In the rows, 128 means zero.
Each path below is one point turned by a fixed rotation once a step. After each direction that follows a path, write how fast that rotation turns it, in deg/step (0 if it stays still).
Each turn is a multiple of 5 degrees from 10 to 175, or 0.
Each row of a path follows its step; steps can be skipped.
path 1
step 0: [135 123 132 128 128 122 120 126 133 136 126 134 128 133 128 129 131 130
 132 138 134 123 128 119 122 132 132 119 141 119 126 127 127 129 137 126]
step 1: [131 128 123 127 119 118 136 135 132 137 139 124 119 122 124 128 135 126
 134 128 132 131 132 137 127 129 129 121 130 133 131 128 122 129 131 116]
step 2: [139 121 128 127 131 140 129 117 136 138 132 133 128 124 130 127 137 124
 137 135 124 129 123 133 129 136 133 127 131 123 121 126 128 123 127 129]
step 3: [136 128 130 134 129 124 126 133 129 134 134 133 122 133 122 134 134 128
 125 119 144 131 137 127 124 132 141 122 125 124 122 125 133 127 129 124]
step 4: [133 132 122 130 129 117 124 120 140 133 131 134 126 125 120 128 134 133
 135 136 130 118 126 129 138 134 131 122 138 130 133 130 129 130 126 126]
step 5: [142 124 130 129 125 124 129 125 116 139 139 134 128 121 131 127 131 125
 129 129 127 138 131 131 121 136 131 127 132 133 129 131 129 131 127 118]
step 6: [129 125 137 125 135 135 125 125 135 134 126 131 119 124 119 127 134 125
 131 126 132 123 135 135 137 140 138 127 126 134 122 127 121 126 123 127]
step 7: [136 131 123 134 135 119 132 130 131 134 138 133 134 125 122 133 131 122
 125 126 133 127 131 117 125 136 133 125 135 126 128 127 135 123 116 133]
step 8: [137 134 132 122 128 119 123 126 126 124 129 129 126 119 123 115 132 135
 126 125 131 127 125 135 137 140 134 124 129 126 131 131 133 133 126 119]
step 9: [135 120 137 126 129 125 135 127 125 134 124 142 134 130 125 128 132 120
 134 133 127 132 137 120 133 139 125 130 129 136 134 129 124 125 125 124]
Speeds:
[129 127 126 131 126 129 128 128 125 128 130 128 131 129 131 127 128 125
 126 125 127 127 127 124 127 130 129 127 130 128 126 126 127 130 131 128]
155
path 2
step 0: [123 125 131 127 140 125 130 126 126 133 118 131 136 129 134 130 123 120
 131 133 132 117 130 120 131 134 126 124 129 133 127 140 124 127 126 115]
step 1: [125 133 141 129 128 117 143 132 132 126 127 131 129 129 130 117 124 124
 125 131 129 133 132 117 118 126 127 125 122 126 130 131 130 120 130 122]
step 2: [125 129 124 130 131 132 131 132 119 134 126 125 134 131 131 118 135 127
 126 140 121 138 137 126 128 132 137 119 135 126 137 135 131 120 127 126]
step 3: [123 130 133 144 128 125 130 131 131 136 124 134 133 137 126 129 132 125
 123 133 131 132 135 132 134 127 129 142 133 129 132 126 119 118 128 124]
step 4: [129 125 122 126 135 120 132 141 128 139 123 131 126 130 129 131 119 132
 119 142 134 132 127 135 121 127 131 131 131 129 122 129 131 130 129 118]
step 5: [116 122 126 128 128 114 132 136 131 129 132 130 137 128 125 139 129 122
 128 133 119 126 131 122 125 125 126 126 131 127 128 141 120 132 128 125]
step 6: [129 125 130 135 130 118 136 132 129 128 129 140 128 133 134 120 130 128
 132 138 120 126 132 134 122 128 119 119 128 117 124 126 129 121 128 136]
step 7: [124 126 124 132 127 130 125 123 128 137 120 132 130 130 134 122 122 123
 133 143 126 128 132 124 131 139 124 121 133 125 133 129 116 132 121 120]
step 8: [132 130 147 135 130 130 137 133 129 138 131 135 131 130 130 125 115 126
 123 127 130 133 126 125 125 127 128 130 130 127 128 133 115 126 124 124]
step 9: [133 132 124 131 124 130 138 135 120 132 128 130 127 124 125 126 127 124
 117 143 128 136 126 122 125 132 130 122 135 135 125 141 131 128 134 130]
Speeds:
[127 127 128 127 131 128 132 130 128 130 129 127 126 123 127 130 126 128
 126 126 131 128 129 127 129 130 127 128 124 129 127 130 127 128 127 128]
90
[126 130 127 131 128 128 125 128 127 127 125 130 127 129 127 128 127 132
 129 130 130 125 130 129 131 131 126 129 126 130 128 128 129 126 125 129]
100
[128 129 127 129 131 128 127 127 128 129 130 125 130 129 129 130 126 126
 129 127 126 125 129 127 131 127 129 130 129 127 132 132 127 130 124 129]
145
path 3
step 0: [131 113 131 125 126 135 132 128 121 126 130 129 115 136 135 123 128 123
 131 139 127 134 123 124 125 135 122 130 131 133 117 130 132 129 135 134]
step 1: [132 130 141 129 127 129 132 132 123 132 135 123 120 125 122 127 132 122
 134 129 122 134 125 119 127 127 121 125 133 138 108 128 124 130 131 125]
step 2: [130 138 138 125 130 133 131 125 132 127 135 121 126 133 127 128 127 132
 132 138 120 133 128 131 135 130 130 127 136 137 119 125 141 127 129 115]
step 3: [131 126 137 128 132 145 126 127 127 123 139 133 129 132 126 127 133 132
 135 142 125 134 127 129 128 136 132 126 130 137 134 118 128 122 130 127]
step 4: [134 131 146 128 125 131 121 137 127 127 133 134 133 123 132 120 133 128
 131 130 128 136 125 124 121 131 124 129 124 130 129 124 128 115 139 127]
step 5: [128 129 132 126 131 122 134 127 128 133 130 130 125 132 130 118 131 132
 125 127 123 137 121 132 121 139 125 124 128 128 126 135 134 112 139 116]
step 6: [129 126 126 136 125 128 133 125 117 127 134 133 126 137 118 123 136 128
 123 135 136 135 125 131 133 132 124 119 138 132 126 134 126 117 134 123]
step 7: [129 141 134 131 125 128 123 131 123 125 137 126 121 132 117 123 132 124
 129 131 137 130 122 126 125 125 118 120 135 127 129 125 139 118 122 132]
step 8: [133 130 129 126 129 123 131 129 129 128 133 115 122 126 122 121 130 135
 137 138 136 133 128 131 117 130 123 127 129 122 133 117 134 121 123 117]
step 9: [125 123 127 133 116 128 129 127 117 133 130 123 126 127 124 125 130 137
 131 139 129 128 132 133 124 131 125 123 124 125 134 112 131 125 143 126]
Speeds:
[128 129 130 129 130 129 129 130 130 127 127 130 131 128 127 127 129 127
 127 125 131 130 126 132 128 129 127 125 130 126 132 131 127 127 129 127]
35
path 4
step 0: [127 128 129 118 136 123 128 123 129 111 125 133 132 134 128 127 124 122
 121 133 127 126 132 139 132 125 123 124 130 133 133 128 128 130 118 133]
step 1: [125 124 124 131 119 127 125 128 132 131 126 128 125 113 119 127 125 124
 119 129 140 122 122 133 128 134 136 133 121 122 126 131 123 128 124 133]
step 2: [137 119 132 129 124 122 130 123 125 132 116 127 124 134 130 119 129 127
 130 137 119 130 136 121 135 132 135 124 133 132 131 133 128 127 125 133]
step 3: [130 130 129 122 137 127 121 129 134 125 130 133 133 133 121 125 123 128
 129 119 131 125 122 136 136 129 129 129 131 130 118 140 125 126 117 124]
step 4: [121 126 122 128 117 121 130 135 134 123 117 132 133 122 128 130 128 123
 123 138 132 130 135 138 131 128 129 128 129 126 129 119 127 134 121 136]
step 5: [131 118 124 125 125 129 129 118 134 131 125 126 119 130 119 122 115 128
 129 131 132 123 122 121 131 135 133 131 126 133 133 136 127 128 133 133]
step 6: [132 125 134 125 138 121 129 133 128 124 119 129 131 127 127 124 133 126
 120 126 119 132 135 126 143 131 126 129 124 122 123 136 126 126 118 125]
step 7: [125 130 121 128 125 125 122 126 132 130 122 139 139 125 128 130 122 130
 132 130 139 116 127 133 128 126 133 124 134 129 117 131 133 126 125 136]
step 8: [126 121 121 120 125 124 132 128 141 132 125 128 124 130 128 120 127 122
 131 136 126 134 129 131 128 136 134 132 127 127 142 125 128 131 119 124]
step 9: [129 124 123 133 134 128 126 126 130 126 125 120 135 126 118 129 123 129
 124 130 123 125 126 120 142 127 126 134 125 134 123 141 124 134 129 136]
Speeds:
[125 129 128 123 129 129 126 132 124 126 127 128 130 127 127 127 129 128
 127 126 128 126 127 128 127 125 127 127 126 129 126 128 129 128 126 131]
115
[126 127 127 128 126 126 132 127 128 127 127 130 128 126 128 126 129 128
 128 126 126 124 125 128 131 126 128 129 132 127 130 129 125 128 126 128]
0
[125 129 129 128 123 128 128 129 130 131 129 127 128 129 125 127 128 127
 126 129 130 126 129 127 128 126 129 126 126 129 131 126 130 124 127 127]
110
path 5
step 0: [130 119 130 133 127 128 127 124 127 128 118 121 131 125 136 123 127 131
 118 126 135 133 133 123 115 134 129 121 121 124 133 125 131 117 133 125]
step 1: [139 123 129 138 126 129 129 137 118 134 132 123 129 126 129 129 131 131
 124 122 118 127 131 123 125 128 133 129 130 122 119 135 114 130 133 129]
step 2: [128 125 130 130 141 126 123 137 134 130 126 128 126 132 122 122 130 142
 127 133 130 125 128 140 135 133 124 133 125 126 117 131 127 138 127 126]
step 3: [131 123 126 118 130 125 125 120 141 132 130 121 134 121 128 127 129 130
 120 126 132 116 131 134 128 136 127 118 127 131 138 133 132 130 127 128]
step 4: [116 120 127 124 126 129 126 125 123 130 124 131 137 122 123 128 130 129
 124 115 124 126 131 114 120 132 133 123 132 134 119 132 125 125 127 122]
step 5: [132 132 125 129 134 146 130 129 125 124 126 141 125 132 123 120 132 132
 134 121 124 124 127 129 127 127 121 123 125 119 119 131 123 129 130 124]
step 6: [136 130 128 131 131 135 121 136 134 127 126 126 138 132 120 124 127 130
 127 134 137 124 125 140 125 118 127 123 134 132 134 134 134 122 130 125]
step 7: [123 122 129 122 129 124 130 121 124 126 128 123 136 126 117 123 133 120
 126 130 120 133 131 130 132 131 135 127 137 134 136 140 128 129 135 136]
step 8: [119 126 126 123 141 136 139 126 126 121 128 132 129 129 130 131 132 133
 134 129 132 129 124 117 123 136 130 138 123 124 125 139 130 126 127 129]
step 9: [136 126 125 130 121 137 124 131 124 122 123 136 125 136 136 135 129 129
 130 128 139 116 124 127 133 125 135 124 125 125 136 137 127 130 126 125]
Speeds:
[130 127 128 127 125 126 127 128 125 132 127 127 127 126 127 127 131 127
 128 129 128 127 126 129 125 128 130 127 126 133 131 128 128 126 130 128]
115
path 6
step 0: [120 133 132 130 130 131 137 133 124 136 125 129 134 130 130 129 122 132
 122 119 129 133 123 134 137 125 123 133 118 128 136 127 127 130 137 132]
step 1: [131 126 125 140 123 119 125 121 127 126 130 120 125 133 119 127 129 127
 131 116 131 127 127 125 131 129 117 133 124 124 119 123 129 126 131 125]
step 2: [131 125 132 128 129 133 123 133 131 126 132 117 131 122 131 127 113 125
 134 125 134 125 131 120 127 130 132 129 133 129 130 123 118 129 139 135]
step 3: [131 128 120 126 127 132 133 126 134 114 127 129 124 129 123 130 138 121
 132 132 135 138 130 131 131 127 128 128 126 117 134 125 120 130 131 133]
step 4: [115 129 134 125 131 134 124 129 121 131 123 128 136 125 132 129 128 134
 127 123 135 135 130 142 130 123 121 126 124 127 126 124 122 128 130 132]
step 5: [125 135 123 139 130 124 138 122 126 127 128 128 125 128 121 129 125 125
 128 119 134 129 131 130 129 137 125 132 114 129 125 129 133 118 132 128]
step 6: [132 122 127 131 125 125 122 127 130 131 135 114 133 127 135 132 117 135
 128 123 137 129 129 121 133 132 127 138 129 125 124 128 123 130 123 135]
step 7: [135 128 125 125 130 134 135 134 132 125 127 124 134 139 124 123 129 118
 136 131 132 134 127 124 129 125 129 138 127 123 134 123 123 127 139 130]
step 8: [121 124 131 129 129 127 126 132 128 122 133 125 134 120 125 128 132 127
 124 120 127 137 127 135 139 119 118 121 127 120 128 123 123 138 131 130]
step 9: [121 137 134 131 126 129 126 122 125 124 121 125 126 127 121 129 126 130
 134 123 133 122 132 132 123 131 126 125 119 125 125 122 130 120 142 135]
Speeds:
[129 127 130 132 129 127 130 129 126 130 128 129 129 126 128 125 129 126
 128 126 128 130 130 128 125 126 125 126 128 130 126 125 129 129 127 126]
100
